Each row below has a hidden score, from 0 to 15, with 7 about the middle. What is it?
[ 1.18  1.35  0.03 -0.48 -0.77 -0.43 -0.30 -0.20] -> 8
[ 1.06 -0.17 -1.78 -1.78 -0.08  1.20  0.43 -0.88] -> 1
[ 0.79  1.46  0.95  0.11 -0.93 -1.50 -1.42 -1.22] -> 13
[-1.11 -1.24 -0.04  0.50  0.66  0.34  0.56  0.75] -> 6
[-0.96 -0.68  0.60  0.85  0.05 -0.95 -0.71  0.12] -> 11
[ 1.07  0.65 -0.58 -1.09 -0.40 -0.03 -0.10 -0.58] -> 6
[ 0.81  1.95  1.17  0.41 -0.99 -1.31 -1.51 -1.20] -> 13
[-0.39  0.20  1.19  0.89 -0.10 -1.10 -0.71 -0.14] -> 12
[ 0.53 -0.39 -1.48 -0.95  0.56  1.46  0.97  0.08] -> 0
[ 1.13  0.78 -0.65 -0.79 -0.36  0.36 -0.14 -0.51] -> 5
[ 0.22 -0.72 -1.21 -0.66  0.54  1.28  0.62 -0.13] -> 1
[ 1.33  0.52 -1.19 -1.56 -0.39  0.72  0.66 -0.15] -> 3
[ 0.92  0.40 -0.80 -0.73 -0.15  0.08 -0.38 -0.79] -> 6
[ 1.12  1.66  0.75 -0.16 -0.98 -1.20 -0.99 -0.60] -> 12
[-0.03 -0.70 -0.93 -0.51  0.86  1.29  0.54 -0.09] -> 1
[ 1.29  1.66  0.25 -0.57 -0.37 -0.33 -0.38 -0.37] -> 8
[-1.60 -1.63  0.32  1.20  1.10  0.54  0.81  1.08] -> 5
[ 0.70 -0.41 -1.23 -1.04  0.49  1.28  0.87  0.02] -> 1
[-1.90 -1.57  0.54  1.36  1.09  0.39  0.87  1.34] -> 6
[-1.79 -1.56  0.36  1.25  0.87  0.24  0.20  0.76] -> 6
[ 1.12  0.26 -1.45 -1.72 -0.05  1.25  0.69 -0.46] -> 1
[-1.42 -1.09  0.36  0.86  0.28 -0.05  0.11  0.68] -> 7
[-0.55 -1.13 -0.77  0.07  0.98  1.18  0.65  0.32] -> 2
[-1.20 -0.92  0.55  1.03  0.39 -0.03  0.28  0.81] -> 8
[ 1.25  0.35 -1.19 -1.45 -0.18  0.58  0.42 -0.68] -> 3
[-0.31 -1.32 -1.35 -0.72  0.71  1.20  0.65 -0.27] -> 1
[-1.45 -1.00  0.61  1.25  0.74  0.25  0.24  0.85] -> 7
[ 1.26  0.07 -1.49 -1.48 -0.40  0.60  0.43 -0.12] -> 3
[ 1.24  0.83 -0.82 -1.16 -0.70  0.18 -0.12 -0.40] -> 5
[-0.40  0.33  1.36  1.01  0.01 -1.06 -0.72 -0.08] -> 12
[-1.63 -1.48  0.49  0.80  0.28 -0.35  0.02  0.45] -> 9
[ 1.58  0.61 -1.17 -1.47 -0.10  0.85  0.78  0.17] -> 2
[ 0.81  0.60 -0.40 -0.75 -0.87 -0.49 -0.77 -1.01] -> 8
[ 0.58 -0.45 -1.13 -0.76  0.65  1.41  0.95  0.06] -> 1
[-0.62  0.26  1.05  1.00  0.12 -0.49 -0.40 -0.10] -> 10
[-0.78 -0.32  0.82  1.15  0.66 -0.06  0.16  0.60] -> 8
[-0.90 -1.14 -0.45  0.37  0.97  1.04  0.63  0.11] -> 3
[ 0.94  1.38  0.54 -0.01 -0.40 -0.39 -0.73 -0.89] -> 9
[-1.78 -1.76  0.29  0.93  0.89  0.59  1.16  1.58] -> 5
[ 1.11  0.71 -0.89 -1.21 -0.42  0.48  0.18 -0.43] -> 4
[ 1.04  0.39 -1.16 -1.32 -0.41  0.33  0.18 -0.29] -> 4
[ 1.33  0.47 -1.32 -1.34 -0.41  0.70  0.42 -0.12] -> 3
[-1.34 -1.67 -0.16  0.58  0.72  0.50  0.40  0.34] -> 5
[ 0.78  1.02  0.49  0.19 -0.14 -0.44 -0.90 -1.09] -> 9
[-2.10 -1.93  0.27  1.26  1.17  0.83  1.10  1.37] -> 4
[-1.02 -0.49  0.97  1.23  0.86  0.34  0.57  0.77] -> 7
[ 1.38  0.17 -1.59 -1.80 -0.16  1.05  0.85 -0.22] -> 1
[-0.44  0.44  0.91  0.66 -1.02 -1.61 -1.22  0.01] -> 13
[ 0.79 -0.16 -1.51 -1.26  0.26  1.56  0.78 -0.33] -> 0
[-0.95 -0.54  0.64  1.05  0.26 -0.53 -0.42  0.06] -> 9
[-0.11  0.88  1.54  0.75 -0.69 -1.49 -0.79 -0.07] -> 14
[ 1.21  0.66 -0.83 -1.11 -0.34  0.61  0.39 -0.18] -> 4
[ 0.37  1.54  1.66  0.60 -1.08 -1.93 -0.99  0.45] -> 15
[-0.97 -1.26 -0.47  0.21  0.92  0.91  0.49 -0.08] -> 3
[ 1.24  0.78 -0.77 -1.17 -0.65  0.11  0.10 -0.24] -> 5
[ 1.29  1.28  0.35 -0.61 -0.70 -0.65 -0.14 -0.26] -> 9
[ 0.94 -0.28 -1.94 -1.88 -0.35  1.06  0.77 -0.44] -> 1
[-0.05  0.72  1.07  0.47 -0.84 -1.48 -0.95  0.13] -> 13
[-0.32  0.53  1.32  0.88 -0.20 -1.37 -0.74  0.01] -> 13
[ 0.09  1.05  1.39  0.58 -1.07 -2.08 -1.17  0.09] -> 15
[-0.47  0.30  0.88  0.75 -0.55 -1.31 -1.12 -0.27] -> 12
[ 1.20  0.43 -1.00 -1.22 -0.31  0.34  0.26 -0.32] -> 4
[-1.91 -1.83  0.41  1.33  1.09  0.64  0.91  1.31] -> 5
[-1.42 -1.92 -0.22  0.56  1.03  0.71  0.66  0.33] -> 4
[ 1.05  1.68  0.92  0.04 -1.00 -1.71 -1.48 -0.97] -> 14
[-0.06  0.73  1.37  0.72 -0.60 -1.51 -0.69  0.06] -> 14
[-1.51 -1.34  0.43  0.95  0.45  0.00  0.58  1.45] -> 7
[-0.64  0.19  1.24  1.51  0.09 -0.69 -0.66  0.31] -> 11
[-1.32 -1.11  0.45  0.90  0.22 -0.48  0.09  0.71] -> 9
[ 1.22  1.16 -0.44 -0.77 -0.36 -0.03 -0.09 -0.12] -> 6
[-0.70  0.02  1.29  1.05  0.19 -0.79 -0.33  0.11] -> 11
[ 1.19  0.37 -1.05 -1.49 -0.74 -0.01  0.14 -0.43] -> 5
[-1.44 -0.94  0.55  1.21  0.65  0.28  0.37  0.73] -> 7
[ 1.18  1.15 -0.24 -0.57 -0.72 -0.26 -0.23 -0.13] -> 7
[-0.25 -0.87 -0.80 -0.22  1.05  1.35  1.06  0.00] -> 1
[ 1.38  0.36 -1.33 -1.91 -0.63  0.72  0.75 -0.23] -> 3
[-0.80 -0.57  0.86  0.79 -0.01 -0.85 -0.70 -0.23] -> 11
[ 1.19  0.69 -0.87 -1.23 -0.87 -0.14 -0.07 -0.33] -> 6
[-1.11 -1.37  0.00  0.71  1.07  0.81  1.08  1.14] -> 4
[ 0.63 -0.48 -1.39 -1.26  0.36  1.57  1.09 -0.12] -> 0
[ 1.03  1.22  0.71 -0.17 -0.99 -1.47 -1.14 -0.83] -> 13
[-0.17  0.87  1.16  0.58 -1.03 -1.55 -1.00 -0.01] -> 13
[-1.76 -1.35  0.33  0.99  0.80  0.71  0.80  1.05] -> 5
[ 0.72  1.28  0.75  0.20 -0.85 -1.36 -1.35 -1.09] -> 12
[ 0.86  0.60 -0.77 -1.09 -0.51  0.06 -0.26 -1.00] -> 6
[ 0.12 -0.78 -1.06 -0.58  0.58  1.21  0.82  0.00] -> 1
[ 1.01  1.41  0.26 -0.54 -1.28 -1.33 -1.17 -0.70] -> 12
[ 1.24 -0.09 -1.88 -1.90 -0.15  1.16  0.91 -0.32] -> 0
[-0.47  0.17  0.93  0.92  0.28 -0.43 -0.26  0.45] -> 9
[ 0.91  1.24  0.47 -0.15 -0.85 -1.10 -1.20 -1.03] -> 11
[ 1.04  1.03 -0.13 -0.29 -0.23  0.06 -0.60 -0.65] -> 7
[-0.49  0.14  0.86  0.82 -0.45 -1.41 -1.06 -0.27] -> 13
[-1.32 -0.92  0.80  1.21  0.85 -0.12 -0.14  0.22] -> 8
[ 0.72  0.83  0.37 -0.56 -1.34 -1.63 -1.40 -1.23] -> 13
[-1.39 -0.59  0.66  1.13  0.38 -0.14 -0.33  0.22] -> 8
[-1.70 -1.36  0.59  0.95  0.60  0.02  0.32  0.80] -> 8
[ 0.98  0.68 -0.53 -0.88 -0.54 -0.17 -0.12 -0.68] -> 7
[ 0.25 -0.66 -1.42 -0.91  0.46  1.29  0.66 -0.33] -> 1
[-1.02 -1.19 -0.54  0.29  1.24  1.51  1.04  0.53] -> 1
[ 1.29  0.68 -0.97 -1.12 -0.21  0.73  0.21 -0.32] -> 3
[ 0.92  1.44  0.45 -0.12 -0.61 -0.67 -1.03 -0.86] -> 10
[-0.96 -1.58 -0.46  0.26  0.74  0.95  0.92  0.56] -> 3
[-1.87 -1.53  0.52  1.46  1.33  0.62  0.70  1.25] -> 5
[ 0.97  1.62  0.65  0.02 -0.72 -0.94 -1.00 -0.81] -> 11
[ 1.09  0.77 -0.44 -0.69 -0.39  0.02 -0.23 -0.48] -> 6
[ 0.59 -0.76 -1.79 -1.17  0.49  1.66  0.89 -0.16] -> 0
[-0.56 -0.01  0.67  0.80 -0.47 -1.04 -0.76  0.36] -> 11
[-0.16 -0.88 -0.88 -0.28  0.73  1.18  0.91  0.20] -> 2
[-0.18  1.10  1.26  0.64 -0.96 -1.84 -1.31 -0.33] -> 15
[ 0.92  0.07 -1.29 -1.34 -0.10  1.05  0.77 -0.32] -> 2
[ 1.39  0.19 -1.70 -1.52  0.02  1.43  1.10  0.33] -> 0
[ 1.32  0.47 -1.10 -1.59 -0.53  0.21  0.44 -0.37] -> 5
[-0.23  0.72  1.18  0.48 -0.80 -1.33 -0.55 -0.01] -> 13
[ 1.06  1.02  0.29 -0.35 -0.60 -0.84 -0.45 -0.64] -> 10
[ 0.51 -0.68 -1.43 -1.13  0.59  1.33  0.94 -0.18] -> 1
[ 1.33  0.33 -1.40 -1.87 -0.66  0.74  0.65 -0.30] -> 2
[ 1.04  0.79 -0.43 -0.68 -0.77 -0.19 -0.31 -0.49] -> 7
[-0.88 -0.34  0.87  1.14  0.23 -0.43 -0.53  0.03] -> 9
[ 1.11 -0.05 -1.35 -1.48  0.25  1.32  0.98 -0.58] -> 1
[-1.32 -1.84 -0.46  0.40  1.08  0.81  0.74  0.18] -> 4
[-0.14  0.78  1.06  0.66 -0.64 -1.28 -0.85  0.13] -> 12
[ 1.26  0.52 -0.79 -1.32 -0.83 -0.14  0.24 -0.30] -> 6
[-0.35  0.29  1.00  0.95  0.00 -0.64 -0.47  0.24] -> 10
[ 1.07  0.02 -1.51 -1.41  0.14  1.34  0.82 -0.73] -> 1
[ 1.10  1.40  0.16 -0.41 -0.54 -0.23 -0.35 -0.60] -> 8
[ 1.23  0.36 -1.27 -1.69 -0.24  0.76  0.33 -0.87] -> 3
[-0.14 -0.80 -0.66 -0.02  0.85  1.25  0.92  0.42] -> 2
[-0.51  0.52  1.33  1.30  0.17 -0.51 -0.50  0.16] -> 10
[-0.87 -0.54  0.47  0.73  0.05 -0.71 -0.33  0.59] -> 10
[ 0.92  1.64  0.69 -0.02 -0.54 -0.74 -0.90 -0.91] -> 10
[-1.06 -0.35  1.12  1.32  0.33 -0.71 -0.61 -0.08] -> 11
[ 0.14  1.31  1.22  0.62 -0.97 -1.76 -1.45 -0.20] -> 14
[-0.20  0.84  1.26  1.02 -0.61 -1.41 -1.22 -0.10] -> 13
[ 0.26 -0.13 -0.75 -0.34  0.81  1.49  0.84 -0.05] -> 1
[-0.90 -1.23 -0.14  0.51  1.03  1.12  1.02  0.71] -> 3
[-1.45 -1.43  0.34  0.97  1.25  0.57  0.69  0.93] -> 5
[-0.60  0.29  1.17  1.02 -0.21 -1.18 -1.06 -0.36] -> 12
[-0.48  0.47  1.36  1.22 -0.02 -0.94 -0.72 -0.08] -> 12
[-1.63 -1.30  0.55  1.30  0.87  0.11  0.52  1.14] -> 7
[ 1.29 -0.18 -1.88 -1.94 -0.17  0.85  0.68 -0.46] -> 1
[-1.68 -1.41  0.27  1.43  1.39  0.88  0.55  0.88] -> 4
[ 1.39  0.07 -1.65 -1.60  0.25  1.47  1.26 -0.23] -> 0
[ 0.96  0.91 -0.56 -0.63 -0.32  0.27 -0.21 -0.52] -> 5
[-0.23  0.70  1.35  0.70 -0.92 -1.75 -1.35 -0.40] -> 14
[ 0.15  1.03  1.10  0.52 -0.75 -1.38 -0.80  0.27] -> 13
[-0.82 -0.87 -0.15  0.35  0.69  0.77  0.51  0.59] -> 4
[ 0.93 -0.18 -1.67 -1.23  0.45  1.60  1.00 -0.36] -> 0
[-1.49 -1.37  0.60  1.38  1.31  0.67  0.80  1.27] -> 5
[-0.49  0.23  1.26  1.22  0.28 -0.59 -0.48  0.24] -> 11
[-1.17 -1.43 -0.44  0.57  0.65  0.51  0.41  0.23] -> 5
[ 0.73  1.17  0.71 -0.07 -1.31 -1.87 -1.85 -1.19] -> 14
[-0.61  0.19  1.17  1.13 -0.11 -1.14 -0.89 -0.17] -> 12
[ 1.18  0.19 -1.52 -1.48  0.01  1.07  0.63 -0.43] -> 1
[ 1.11  1.00 -0.32 -0.91 -0.65  0.05  0.13 -0.28] -> 6
[-1.11 -0.32  0.80  1.13  0.34  0.01  0.22  0.88] -> 8
[-1.77 -1.66  0.36  1.22  1.10  0.35  0.58  1.23] -> 6
[ 0.18 -0.83 -1.44 -0.78  0.60  1.21  0.58 -0.05] -> 1
[ 1.06  1.90  1.41  0.11 -1.08 -1.55 -1.05 -0.79] -> 14
[-1.62 -1.31  0.76  1.43  1.15  0.62  0.83  0.83] -> 6
[ 0.95  0.58 -0.51 -1.10 -0.82 -0.10  0.05 -0.57] -> 7
[-0.34  0.93  1.47  1.20 -0.27 -1.14 -0.90  0.01] -> 13
[-0.27  0.51  1.30  1.02  0.08 -0.83 -0.50  0.02] -> 11
[-0.20  0.64  1.07  0.84 -0.15 -1.26 -0.86 -0.06] -> 12
[ 1.22  0.72 -0.63 -1.10 -0.71 -0.29 -0.13 -0.40] -> 7
[ 0.00 -0.71 -0.99 -0.31  0.88  1.32  0.55 -0.52] -> 1
[ 1.23  1.53  0.09 -0.76 -1.00 -0.53 -0.53 -0.47] -> 9
[-1.46 -1.12  0.54  0.74  0.25 -0.47 -0.29  0.15] -> 9
[-1.57 -1.43  0.00  1.05  1.17  0.59  0.08  0.15] -> 5
[ 1.35  0.72 -0.99 -1.27 -0.29  0.66  0.52 -0.27] -> 3
[ 0.95  1.58  0.88 -0.30 -1.23 -1.16 -0.74 -0.77] -> 12
[ 1.05 -0.30 -1.78 -1.78 -0.32  0.93  0.61 -0.33] -> 1
[-0.14  0.99  1.65  0.98 -0.89 -1.96 -1.46 -0.37] -> 15
[-1.72 -1.29  0.49  1.33  0.94  0.29  0.46  1.26] -> 6
[ 0.43 -0.61 -1.38 -1.25  0.17  1.06  0.71 -0.48] -> 2
[ 1.08  0.96 -0.48 -0.96 -0.42  0.36  0.03 -0.40] -> 5
[ 1.22  0.58 -0.81 -1.30 -0.32  0.43  0.53 -0.40] -> 4
[ 0.12  1.01  1.33  0.31 -1.14 -1.90 -0.91  0.15] -> 15
[-0.64  0.04  0.98  0.82 -0.26 -0.81 -0.54 -0.19] -> 11
[ 1.15 -0.13 -1.49 -1.56 -0.15  0.73  0.54 -0.85] -> 2
[-1.54 -1.56  0.07  1.30  1.07  1.01  0.98  1.66] -> 3
[-0.12  0.99  1.36  0.79 -0.66 -1.42 -1.03  0.03] -> 13
[ 0.96  1.75  0.61  0.08 -0.74 -0.81 -0.76 -0.55] -> 10
[ 1.26 -0.23 -1.65 -1.52  0.01  1.20  0.62 -0.57] -> 1
[ 1.05  1.44  0.52 -0.04 -0.49 -0.68 -0.71 -0.65] -> 10
[-1.32 -1.11  0.47  1.11  1.14  1.07  1.30  1.47] -> 4
[-0.21  0.42  0.99  0.57 -0.70 -1.24 -0.56  0.31] -> 12
[-0.35  0.53  1.31  0.89 -0.54 -1.47 -0.96 -0.15] -> 13
[-1.54 -1.43  0.07  0.71  0.80  0.53  0.73  0.84] -> 5
[-1.35 -1.01  0.57  1.07  0.61  0.03  0.30  0.86] -> 7
[ 1.27  0.72 -0.87 -1.44 -0.73  0.19  0.25 -0.38] -> 5
[ 1.08  0.99  0.05 -0.60 -0.79 -0.95 -0.66 -0.56] -> 10
[-0.10  0.89  1.17  0.81 -0.63 -1.29 -1.01  0.12] -> 13
[ 1.26  0.70 -0.73 -1.30 -0.86  0.01  0.05 -0.27] -> 6
[-1.35 -1.05  0.56  0.92  0.65  0.00  0.00  0.37] -> 8
[-0.18 -0.94 -0.90 -0.60  0.51  0.88  0.57  0.05] -> 3
[-0.46 -1.01 -0.65  0.04  1.04  1.21  0.87  0.53] -> 2
[-0.21  0.85  1.41  1.07 -0.38 -1.49 -1.16 -0.24] -> 14
[ 1.34  0.43 -1.39 -1.51 -0.03  0.90  0.46 -0.71] -> 2
[-0.38  0.58  1.29  1.14 -0.25 -1.12 -0.78  0.10] -> 12
[-0.08  1.23  1.58  1.00 -0.99 -1.98 -1.43 -0.14] -> 15
[-1.65 -1.59  0.41  1.09  0.76  0.16  0.63  1.29] -> 7
[-0.98 -0.17  0.69  1.12  0.03 -0.52 -0.53  0.32] -> 9
[ 0.13  1.38  1.47  0.88 -0.81 -1.49 -0.90  0.40] -> 14
[-0.26 -1.03 -0.81 -0.28  0.91  1.16  0.93 -0.03] -> 2
[ 1.23  1.11 -0.16 -0.74 -0.66 -0.48 -0.27 -0.52] -> 8
[ 1.27  0.03 -1.84 -1.51  0.39  1.70  1.16  0.19] -> 0
[ 1.06  1.18  0.32 -0.18 -0.59 -0.72 -0.45 -0.49] -> 10
[ 0.94  1.49  0.50 -0.06 -0.80 -1.11 -1.26 -0.79] -> 11
[-1.16 -0.61  0.59  0.95  0.27 -0.37 -0.50 -0.06] -> 9
[-0.10 -0.67 -0.85 -0.35  0.69  1.24  0.55 -0.15] -> 2
[ 1.15  0.05 -1.72 -1.42 -0.18  1.07  0.47 -0.32] -> 1
[ 0.29 -0.55 -1.03 -0.73  0.63  1.21  0.89 -0.22] -> 2
[-0.31  0.71  1.50  1.17  0.05 -0.87 -0.81  0.02] -> 12
[ 1.31  0.31 -1.33 -1.56 -0.40  0.47  0.20 -0.57] -> 3
[ 1.11  0.35 -1.10 -1.30  0.00  0.87  0.62 -0.75] -> 3
[ 0.52 -0.60 -1.11 -0.75  0.65  1.49  1.22  0.28] -> 0
[ 1.32  0.16 -1.79 -1.88 -0.34  0.89  0.63 -0.25] -> 1
[-0.08  0.98  1.29  0.93 -0.61 -1.09 -0.72  0.28] -> 12
[-0.14  1.18  1.52  1.24 -0.57 -1.57 -1.37 -0.15] -> 14
[ 1.12 -0.21 -1.96 -1.96 -0.22  1.46  1.00 -0.51] -> 0
[-1.38 -1.07  0.48  1.09  0.59  0.13  0.52  1.08] -> 7
[-0.64 -1.00 -0.47 -0.11  0.61  0.63  0.36 -0.21] -> 4
[ 0.49 -0.45 -1.17 -0.70  0.62  1.29  0.54 -0.20] -> 1
[-0.28  0.71  1.34  1.00 -0.40 -1.10 -0.84 -0.08] -> 12
[-0.79 -1.43 -0.65  0.31  1.21  1.13  0.73  0.31] -> 2
[ 1.17  0.30 -1.31 -1.62 -0.66  0.26  0.06 -0.35] -> 4
[-0.01  0.93  1.38  0.95 -0.63 -1.71 -1.15  0.09] -> 14
[-1.42 -0.92  0.78  1.22  0.88  0.41  0.36  0.63] -> 7
[ 0.14  1.40  1.78  0.96 -0.92 -1.81 -0.95  0.11] -> 15
[ 0.02  0.73  0.94  0.47 -1.10 -1.81 -1.05  0.27] -> 14
[-0.58  0.20  1.28  1.04 -0.09 -0.96 -0.70 -0.28] -> 12
[-0.70  0.06  1.03  1.51  0.73 -0.10 -0.03  0.42] -> 9
[ 1.05  1.74  0.79 -0.10 -1.16 -1.38 -1.11 -0.66] -> 12
[ 0.32  1.71  1.97  1.01 -1.03 -2.03 -1.08  0.33] -> 15
[ 0.99  1.42  0.78  0.29 -0.64 -1.04 -0.99 -0.62] -> 11
[-0.10  0.79  1.25  0.61 -0.68 -1.50 -0.81  0.14] -> 13
[-0.71  0.03  1.02  0.71 -0.29 -1.04 -0.84 -0.33] -> 12
[ 1.05  1.34  0.51 -0.41 -1.33 -1.52 -1.17 -0.95] -> 13
[ 1.38  0.61 -1.09 -1.29 -0.20  0.47  0.36 -0.07] -> 4
[ 0.37 -0.80 -1.80 -1.16  0.19  1.23  0.45 -0.68] -> 0
[-0.75 -0.05  0.94  0.96  0.00 -0.80 -0.64  0.20] -> 11
[-1.43 -0.89  0.78  1.24  0.59  0.05  0.20  0.98] -> 8
[ 1.04  1.52  0.48 -0.22 -0.85 -0.87 -0.98 -0.76] -> 10
[-0.90 -1.41 -0.48  0.25  1.35  1.41  0.80  0.20] -> 2
[-0.04  1.10  1.29  0.51 -1.23 -2.01 -1.31 -0.13] -> 15
[ 1.06  1.65  0.74  0.08 -0.77 -0.81 -0.61 -0.25] -> 11
[-1.26 -0.91  0.73  0.94  0.23 -0.34  0.05  0.57] -> 9
[-0.05  0.66  0.97  0.41 -1.07 -1.70 -1.04  0.07] -> 14
[ 1.28  1.21 -0.36 -0.88 -0.64 -0.22 -0.28 -0.30] -> 7
[-0.55  0.26  0.97  0.99  0.05 -0.62 -0.44  0.46] -> 10
[ 0.00  1.48  1.69  0.75 -1.15 -1.64 -1.05  0.26] -> 14
[-0.29 -0.83 -0.72  0.21  1.15  1.52  0.85  0.29] -> 1
[-1.66 -1.42  0.29  1.09  0.96  0.44  0.44  1.09] -> 6
[ 1.12  1.33  0.21 -0.69 -0.55 -0.51 -0.62 -0.78] -> 9
[-0.14 -0.81 -0.82 -0.44  0.93  1.42  1.01 -0.06] -> 1
[-1.39 -1.06  0.44  1.09  0.90  0.36  0.45  1.32] -> 6
[ 0.50 -0.45 -1.25 -0.78  0.73  1.51  0.87 -0.08] -> 0
[-0.39  0.44  1.06  1.07 -0.37 -1.15 -1.15 -0.08] -> 12
[ 1.31  0.11 -1.60 -1.79 -0.36  0.93  0.55 -0.37] -> 2
[-0.25  0.66  1.23  0.73 -0.42 -1.26 -0.95 -0.22] -> 13
[-0.63  0.12  0.86  0.58 -0.32 -1.18 -0.90 -0.09] -> 12
[-0.03 -0.71 -0.99 -0.54  0.65  1.57  0.86 -0.54] -> 1
[-1.15 -0.56  0.81  1.00  0.15 -0.37 -0.55  0.03] -> 9
[ 1.24  1.41  0.09 -0.46 -0.64 -0.49 -0.26 -0.25] -> 9
[-0.66 -0.08  1.00  0.79 -0.12 -1.22 -0.86 -0.19] -> 12
[-1.34 -1.31  0.00  0.66  0.94  0.79  0.45  0.13] -> 4
[ 1.09  0.70 -0.29 -0.61 -0.46 -0.23 -0.24 -0.27] -> 7
[-1.43 -1.00  0.44  0.99  0.46  0.02  0.37  0.88] -> 7
[-0.07  0.96  1.18  0.52 -1.21 -1.99 -1.47 -0.10] -> 15
[ 0.60 -0.34 -1.52 -1.25  0.20  1.34  0.71 -0.36] -> 0
[ 1.12  0.63 -0.92 -1.27 -0.55  0.23  0.29 -0.25] -> 5
[-0.46  0.17  0.96  0.86 -0.28 -1.11 -0.60 -0.13] -> 12
[-0.39 -0.98 -0.68  0.04  1.13  1.46  0.85  0.01] -> 1
[-0.99 -1.84 -0.92  0.03  1.15  1.41  0.76 -0.16] -> 1
[-1.00 -1.48 -0.23  0.66  1.55  1.10  0.90  0.17] -> 3
[ 1.32  0.57 -1.45 -1.54 -0.19  1.47  0.95  0.06] -> 0
[-0.76 -0.13  0.85  0.86  0.08 -0.79 -0.59 -0.12] -> 11
[-0.21  0.87  1.26  0.85 -0.55 -1.06 -0.68  0.10] -> 12
[ 0.37 -0.49 -1.43 -1.24  0.07  1.10  0.43 -0.75] -> 1
[ 1.07  1.13  0.10 -0.45 -0.79 -0.54 -0.45 -0.29] -> 9
[ 0.01  1.58  1.62  1.01 -0.77 -1.13 -1.07  0.34] -> 13
[-1.07 -0.32  0.98  1.51  0.95  0.13  0.10  0.76] -> 8
[-0.14  0.80  1.42  0.93 -0.84 -1.90 -1.28 -0.24] -> 15
[-1.48 -1.91 -0.09  0.77  1.05  0.57  0.68  1.04] -> 5
[-1.21 -1.85 -0.51  0.27  0.79  0.91  0.77  0.51] -> 3
[-0.52  0.12  1.06  0.86  0.24 -0.77 -0.51 -0.17] -> 11
[ 1.12  1.61  0.49 -0.13 -0.75 -1.05 -0.94 -0.59] -> 11
[ 1.20  1.83  0.72 -0.16 -0.76 -1.01 -0.79 -0.64] -> 11
[-0.29  0.82  1.46  1.21 -0.19 -1.38 -1.44 -0.66] -> 13
[ 1.40  0.18 -1.54 -1.89 -0.37  0.67  0.53 -0.34] -> 2
[ 1.21  1.27 -0.15 -0.78 -0.76 -0.52 -0.57 -0.38] -> 8
[-1.75 -1.50  0.80  1.59  1.63  0.82  0.87  1.10] -> 5
[ 0.83  1.54  0.73  0.01 -1.22 -1.47 -1.35 -0.88] -> 13
[ 0.02  1.09  1.28  0.73 -1.03 -1.52 -0.98  0.32] -> 13
[-0.24  0.50  1.26  0.91  0.16 -0.95 -0.50  0.07] -> 12
[-1.64 -1.35  0.77  1.48  1.33  0.55  0.72  0.79] -> 6
[-1.46 -0.79  0.89  1.34  0.60  0.15  0.22  0.56] -> 8
[ 1.05 -0.21 -1.89 -1.74  0.30  1.63  0.96 -0.52] -> 0
[-0.09  1.04  1.47  0.67 -1.18 -1.80 -0.91  0.20] -> 15
[-0.60  0.19  1.28  1.39  0.37 -0.72 -0.50 -0.02] -> 11
[-0.61  0.27  0.98  1.01 -0.09 -0.76 -0.69  0.03] -> 11
[-1.70 -1.00  0.82  1.47  0.91  0.56  0.87  1.67] -> 6
[-1.27 -0.74  0.95  1.33  0.79  0.22  0.48  0.97] -> 7
[-0.37 -1.00 -0.70 -0.04  0.83  1.25  0.97  0.31] -> 2
[ 1.33  0.99 -0.60 -1.04 -0.28  0.31  0.12 -0.31] -> 5
[ 0.42 -0.73 -1.39 -0.96  0.62  1.61  1.03 -0.17] -> 0
[-0.28  0.65  1.26  0.92 -0.38 -0.99 -0.55  0.32] -> 12
[ 0.91  0.77 -0.59 -1.20 -1.17 -0.76 -0.64 -0.91] -> 9
[ 1.47  0.21 -1.83 -1.83 -0.11  1.41  0.86 -0.18] -> 0
[-1.35 -1.13  0.76  1.06  0.55 -0.34  0.13  0.83] -> 9
[-1.29 -1.70 -0.65  0.19  0.73  0.97  0.71  0.30] -> 3
[ 0.73  1.49  0.84  0.19 -1.03 -1.26 -1.17 -0.76] -> 12
[-1.20 -0.81  0.71  0.85  0.29 -0.33  0.06  0.60] -> 9
[ 1.24  1.93  0.73 -0.27 -0.64 -0.77 -0.72 -0.56] -> 10
[ 0.79 -0.11 -1.22 -1.12  0.46  1.33  0.87  0.03] -> 1
[-0.90 -0.12  0.95  1.21  0.34 -0.38 -0.28  0.68] -> 9
[-0.15 -0.68 -0.70 -0.47  0.46  0.87  0.71  0.27] -> 3
[ 0.09  1.10  1.42  0.80 -0.69 -1.41 -0.67  0.41] -> 13
[ 1.26 -0.20 -1.98 -1.99 -0.10  1.27  1.00 -0.30] -> 0
[-0.21  0.82  1.13  0.65 -0.62 -1.43 -0.99 -0.13] -> 13
[-1.03 -1.29 -0.34  0.24  1.06  0.89  0.78  0.75] -> 3
[ 1.15  0.27 -1.34 -1.71 -0.44  0.84  0.53 -0.55] -> 2
[ 1.43  0.13 -1.67 -1.81  0.27  1.77  1.31 -0.24] -> 0
[-0.15 -1.11 -1.16 -0.66  0.39  0.61  0.21 -0.25] -> 3
[-0.28  0.70  1.28  0.84 -0.37 -1.18 -0.86  0.07] -> 12
[ 1.23  0.21 -1.64 -1.53  0.05  1.41  0.71 -0.52] -> 0
[-1.07 -0.94  0.43  0.81  0.55 -0.05  0.03  0.19] -> 8
[ 1.11 -0.12 -1.63 -1.66  0.24  1.80  1.33 -0.11] -> 0
[ 0.30  1.45  1.56  0.59 -1.52 -2.47 -1.39  0.49] -> 15
[-1.81 -1.97  0.05  1.08  1.27  0.89  1.24  1.37] -> 4
